name the system of each run
In the rows, zero is written as 128.
z_223, path 1 (5 x 64)
[[157 100  89 120  77 106 145  79 131 137 166 128 154  56 109 133 132 113
   98 118 148 147 133  81 156 143 180 130 168  99 109 105 127 132 138  85
  101 165 106  59 164  93 164 182 144 153 129  90 162 137  86 174 122  91
  115  99 152 132 116 173 168 117  46 131]
 [156 100 100 109  76 102 132  79 128 122 167 127 165  71 113 139 126 141
   84 111 147 132 140  88 150 139 172 125 160  94 122 109 131 148 152  84
  106 170 141  51 144 107 171 178 157 157 142  90 172 135  78 142 127 117
  123 115 153 142  92 174 160 124  62 120]
 [149 115  99 117  86 103 129  66 124 108 147 126 184  86 105 149 131 154
   72 113 132 120 154 122 143 131 140 119 150  95 134 112 140 159 168  94
  113 162 181  55 132  99 176 169 149 155 143  80 182 124  80 121 128 147
  129 124 156 160  83 166 152 133  82 102]
 [141 123 111 114 105 110 132  74 112 101 134 129 177 123 116 145 114 164
   64 114 122 105 164 133 129 131 119 126 132  96 154 130 142 167 178 104
  117 163 202  76 120 108 164 153 155 153 139  86 182 129  81  84 139 165
  139 147 132 162  92 154 138 134 112  95]
 [130 144 108 113 125 122 130  91 106 100 127 131 177 165 118 129  97 160
   77 135 111  98 183 160 130 134  89 129 121  97 171 137 151 173 181 121
  120 156 213 107 115 113 138 139 138 150 131  97 187 128  99  95 139 181
  144 152 111 175  94 140 111 141 139  82]]
z_750, path 2 (5 x 64)
[[124  56 148 132 122 105  84 100 130  97 113  80 164 113 117 173 142  86
  117 123 162 116 124 120 113 157 148 107 189 133 118 141 160 116 104  72
  126 175  95 110 123 163 162 153 134 122 148  70 146 133 124 111 126 140
  134 123 202 146 147 150 176 155 125 143]
 [141  73 131 120  97  91  94  78 136  90 134  86 175  86  99 171 136  97
   95 105 152 122 130 120 122 139 160 110 187 124 130 124 147 122 128  65
  118 177 119  85 121 143 172 152 144 137 158  73 147 131 107 107 131 136
  123 122 195 153 131 154 179 139 112 130]
 [149  90 112 123  81  95 118  63 140  99 150 102 182  68  93 168 138 126
   85 104 136 133 140 112 128 139 166 120 164  98 125 121 137 148 146  81
  115 171 159  61 124 122 173 162 155 148 150  72 162 128  91 120 123 133
  114 123 163 148 100 158 172 138  96 116]
 [149 119  95 116  77 105 137  58 127 108 164 120 182  74  97 147 133 151
   67 106 126 130 152 116 136 133 146 128 147  95 147 111 127 157 174  99
  115 166 182  64 137  97 170 160 149 159 137  84 171 134  78 129 128 136
  123 132 134 156  84 159 150 125  81 110]
 [151 148  83 115  76 116 158  70 119 115 165 136 178  93 100 132 121 171
   69 112 117 129 168 130 147 131 127 133 119  92 154 119 118 164 190 120
  106 150 195  69 145  72 136 161 145 164 124 106 181 135  72 129 137 142
  126 128  94 150  83 155 128 125  83  92]]
z_99, path 3 (5 x 64)
[[158  87 100 121  77 112 142  94 139 142 174 128 146  62 104 134 135 100
  106 132 153 161 120  80 152 141 184 138 167 102 102 104 128 126 131  89
  104 162  86  71 165 103 153 173 147 149 129  92 158 136  91 188 125  74
  110  98 156 116 131 161 161 126  48 136]
 [152  83 105 120  85  99 116  86 127 129 155 128 150 100 123 139 126 111
   96 119 157 139 133  85 148 143 164 121 181  98 104 106 149 130 128  81
  110 179 109  59 149 114 174 178 137 149 149  85 181 132  97 157 125 100
  122 108 182 137 118 171 170 136  57 135]
 [137  81 127 119 107 102 101  94 106 113 135 126 151 137 138 141 105 129
   96 134 157 108 147 113 142 145 142 113 171  96 113 115 172 139 119  76
  110 177 127  63 137 129 179 170 137 137 154  78 196 130 100 128 139 138
  137 126 195 161 111 171 157 134  85 120]
 [120  91 134 120 133  98  93  98  90 104 105 126 152 179 156 143  97 137
   95 141 149 104 158 136 128 148 108 111 162 101 133 125 179 153 121  87
  121 177 153  88 123 142 175 151 136 128 158  77 203 126 104 105 140 168
  148 143 193 172 121 162 147 141 123 109]
 [110 105 146 119 162 114  96 125 104 101  89 128 148 215 153 136  91 132
   98 152 137  87 168 150 115 137  83 122 146 106 142 143 185 156 133 100
  130 170 169 113 103 157 150 133 126 120 151  96 193 116 127  85 142 186
  156 157 167 182 125 150 125 153 154 102]]
z_750, path 4 (5 x 64)
[[144 123 134 134 105 144 135 149 145 149 139 137 129  86 117 136 156  87
  173 117 147 157  89 122 145 139 159 141 136 172  94 134 110  99  99 146
  134 112  50 175 146 133  96 120 122 112 105 163  64 128 154 163 113  86
  125 101 120  85 154 106 114 124 132 172]
 [148  96 127 137  96 138 139 137 143 161 153 132 110  90 117 136 154  88
  156 124 156 159 100 103 158 146 173 135 143 144  91 132 113 102  97 128
  129 123  46 148 146 121 108 139 126 122 114 136  95 136 136 183 122  71
  122 101 124  97 150 124 131 131  92 162]
 [136  84 111 129 108 133 147 132 129 166 160 135 100  94 119 124 134  81
  144 124 163 169 115  95 154 145 178 141 155 119  85 119 130 107  93 113
  116 149  42 112 157 112 128 156 120 128 121 122 131 134 123 193 125  53
  116  89 131 103 155 138 151 125  61 151]
 [134  99 107 127 102 126 145 128 121 167 152 136 103 113 126 113 115  99
  133 151 156 158 121  81 155 137 170 141 165  92  90 104 143 116 102  92
  105 156  61  80 172 102 153 162 127 138 123 109 167 135 108 204 133  56
  116  93 152 114 150 156 160 126  45 139]
 [137 104 107 123 108 114 134 122 115 157 143 149 104 131 142 100 102 111
  122 152 155 140 134  79 155 136 157 129 160  81  99 103 150 125 117  94
  101 167  73  76 167  96 160 177 128 139 139 102 196 140 102 195 128  80
  117 102 165 130 138 160 163 126  39 126]]
z_223, path 5 (5 x 64)
[[112 166 154 120 162 151 126 175 121 133  91 142 129 186 152 110 105 137
  159 132 122 115 131 178 112 124  72 134  90 165 141 156 134 129 119 169
  150  84 135 211 106 157  83  85 111 105 103 172  85 120 169 108 143 167
  157 155  92 131 147  84  67 133 204 136]
 [122 155 150 131 155 152 133 185 123 142 108 144 116 171 145 112 118 117
  174 134 127 132 113 166 125 125  85 145  99 178 127 155 127 114 108 175
  151  85  98 217 117 148  74  89 109  98 103 182  82 127 174 132 132 132
  147 132  90 108 169  87  74 127 186 148]
 [122 148 150 134 145 150 133 180 130 157 125 144 106 143 143 103 127 108
  171 134 137 145 106 145 137 130 118 145 111 179 108 142 118 105 102 160
  147  95  74 209 128 143  86 102  98  97  97 183  70 124 174 153 126 117
  135 115  99  95 171  89  86 131 161 160]
 [139 129 137 136 128 140 140 172 136 149 134 137 109 121 140 109 144  94
  178 130 140 151  95 129 141 141 141 142 126 162  99 125 114 100  92 150
  139  99  56 184 143 141  94 112 110 109 108 165  66 132 158 170 125  93
  120 106 124  87 164  99 109 116 140 165]
 [146  93 121 138 100 131 137 140 146 148 152 129 115  80 115 140 154  88
  153 124 157 163  95 105 156 142 167 139 148 158  90 130 109 105  95 126
  125 117  47 157 146 129 107 138 125 115 112 144  80 127 138 177 122  79
  113  98 124  84 153 124 130 126  95 166]]
z_99, path 6 (5 x 64)
[[134 186  90 115 135 144 164 117  95 142 135 171 143 165 116  90  92 189
   87 144 103 118 185 149 124 120  78 143  79  90 171 127 130 171 188 155
  124 128 204 109 143  73 123 132 121 142 106 142 182 134  98 133 146 152
  147 143  60 156 103 132  91 122 113  78]
 [125 197  84 117 147 149 189 140 100 160 134 180 118 178 135  56  76 182
  101 156  97 122 180 138 121 109  87 159  74  88 156 112 132 158 170 169
  122 111 181 118 154  70 109 129 126 143 102 158 179 134 120 153 138 127
  142 133  53 140 112 130  89 109 112  88]
 [118 202  97 113 152 150 181 157 105 178 132 182  94 183 143  48  82 164
  130 160 100 138 159 114 127 106  89 164  76 101 140 110 121 148 154 174
  123 113 140 122 164  76 104 131 109 134  96 179 162 133 130 183 132 106
  134 123  56 126 131 122  94 115  92 102]
 [123 187  94 125 149 153 182 163 105 188 140 181  81 170 145  53  85 146
  149 164 111 147 142 106 138 113 114 159  89  94 121 111 126 133 133 155
  121 114 107 130 168  79 101 126 108 127  97 169 152 142 132 206 135  80
  133 110  74 117 147 115 100 107  77 121]
 [127 152 104 122 138 151 165 162 108 196 137 172  76 162 151  63  94 123
  159 159 134 156 132  97 146 127 136 161 101  98 103 100 129 121 111 155
  118 116  78 127 167  80 108 130 109 124 102 164 148 139 130 209 133  65
  127 108  90 110 153 130 116 116  63 135]]

runs to name
path 7 (6 x 64)
[[144  99 106 121  93 101 126  83 119 127 152 133 151 101 136 131 117 139
   91 136 157 126 151  87 144 141 157 124 171  78 108 100 145 141 142  81
  102 177 139  45 157 104 175 177 143 162 143  84 201 127  89 150 128 115
  126 119 175 146 100 174 167 134  54 118]
 [125 100 115 125 117  95 108  91 108 117 128 138 144 149 153 123  97 147
   88 141 148 103 154 113 142 145 126 113 157  86 126 114 176 151 131  91
  111 177 152  60 138 118 177 175 135 152 154  92 211 127 102 127 135 152
  138 137 187 162 109 176 151 139  87 101]
 [112 106 129 120 145 106 100 109  93 117 111 138 139 201 163 123  76 145
   91 152 144  90 169 139 134 146  98 114 146  90 145 130 181 165 130  96
  114 178 157  88 119 126 163 150 127 131 152  92 215 124 106 110 143 171
  145 153 171 171 111 158 137 137 112  97]
 [100 128 131 124 167 123 103 143  92 117  85 151 140 230 172 114  75 147
  109 168 137  96 166 161 115 139  67 123 131 101 154 139 182 161 127 113
  129 159 167 125 117 142 146 126 115 125 146 103 195 122 122 108 148 177
  157 158 154 178 125 139 115 143 151  99]
 [105 159 154 119 176 137 110 176  98 126  71 158 130 237 179  93  83 153
  135 174 119  87 151 160 108 121  52 131 108 131 145 140 175 143 127 134
  141 123 161 155 116 151 130 106 110 117 132 139 150 114 154 100 146 193
  162 157 147 163 147 122  93 128 187 121]
 [107 159 149 130 176 144 112 186 106 128  82 161 116 217 172 105  91 154
  152 156 128  97 142 174 117 126  70 136  91 145 146 152 153 138 123 165
  141  96 144 194 106 154  99  94 104 109 115 161 113 118 165 101 138 176
  159 157 112 144 144  95  65 127 203 121]]

z_99
path 8 (6 x 64)
[[136 152  86 122 114 125 160 110 105 141 135 167 120 165 145  93  92 189
   79 156 128 116 173 112 148 133  99 137 120  64 145 110 145 166 175 122
  108 151 181  61 148  74 153 170 138 160 130 117 211 132  91 146 136 135
  133 130 106 165  84 165 116 127  68  79]
 [115 155  98 127 133 133 151 132  90 153 125 166 105 206 159  73  80 177
   97 163 124 107 175 126 137 133  90 129 110  63 144 120 157 161 153 133
  114 155 163  83 150  84 142 157 119 143 127 129 224 136  98 153 139 136
  144 139 115 161 112 156 114 128  79  84]
 [114 166 115 129 173 136 145 157  84 162 112 173  83 229 176  61  63 162
  122 176 118 114 169 134 126 129  73 140 107  79 138 119 170 149 131 142
  116 137 143 112 153  99 130 139 105 133 128 148 212 138 127 163 144 136
  144 133 112 160 128 137 111 129  92  97]
 [102 177 126 119 176 146 138 181  89 169 103 179  77 239 192  54  60 149
  151 179 121 119 149 127 128 121  78 137  98  99 128 121 169 142 109 153
  129 120 110 138 153 107 127 121 100 120 128 161 178 138 146 171 146 131
  149 137 126 146 149 119  99 118 119 117]
 [108 158 140 126 166 147 134 192  95 165  95 177  70 226 188  61  83 135
  175 175 130 115 120 129 138 124  87 141 112 127 115 122 157 118  95 158
  134 108  83 159 142 125 110 117 101 110 130 177 139 129 163 165 137 121
  143 129 122 124 154 113  93 121 134 138]
 [114 137 150 134 164 138 127 189 109 169 108 158  74 185 179  81 103 120
  183 156 155 127 110 132 141 129 113 141 116 146 102 130 146 106  77 155
  135 108  65 176 137 142  99 112 104 104 121 170 113 131 173 167 130 105
  143 125 130 113 166 105  97 126 129 152]]

z_99
path 9 (6 x 64)
[[142 130  87 134 100 114 153 114 114 159 156 158 102 132 136  94 100 161
  105 153 151 138 154  89 161 135 142 134 136  69 122 102 141 140 147 111
   97 161 115  53 164  69 155 187 133 156 127 119 206 141  95 189 126  88
  119 112 131 137 109 170 141 124  22  98]
 [134 124  99 127 128 115 143 130 102 159 133 162  93 173 164  92  87 149
  108 165 144 122 152  86 155 135 127 129 141  67 115 106 162 150 128 104
  104 165 121  65 154  87 163 181 130 151 141 107 214 124  99 180 127 112
  135 120 150 155 118 165 143 127  38  99]
 [113 106 119 129 152 111 118 141  87 148 112 153  92 209 179  90  70 135
  118 176 148 112 158 106 145 148 108 119 149  74 119 119 180 148 112 111
  114 168 108  81 147 109 157 161 113 129 152 111 221 139 119 170 142 123
  138 122 161 158 132 162 142 131  69 102]
 [ 96 108 136 123 173 125 112 163  88 149 103 158  99 240 190  91  73 135
  131 177 146 109 154 122 134 139  97 122 150  92 115 126 192 136  98 103
  120 159  99 113 143 127 153 140 111 123 145 110 202 130 132 156 148 128
  146 139 165 158 149 150 135 135 101 118]
 [106 126 159 129 177 128 100 179  93 144  73 159  98 235 189  98  82 125
  151 183 147  89 136 131 117 132  82 134 142 118 110 130 189 131  91 117
  137 139  96 140 128 156 139 123 109 115 144 122 162 117 148 137 137 155
  156 141 177 153 153 129 112 133 146 131]
 [107 125 167 129 172 136 102 183 112 136  79 156 100 209 186 113  97 129
  160 166 146 100 118 154 115 130  87 122 128 146 103 139 163 118  73 132
  145 118  98 172 106 183 124 110 107 103 133 140 125 112 174 112 121 152
  160 142 166 137 152 118 101 143 175 142]]

z_99
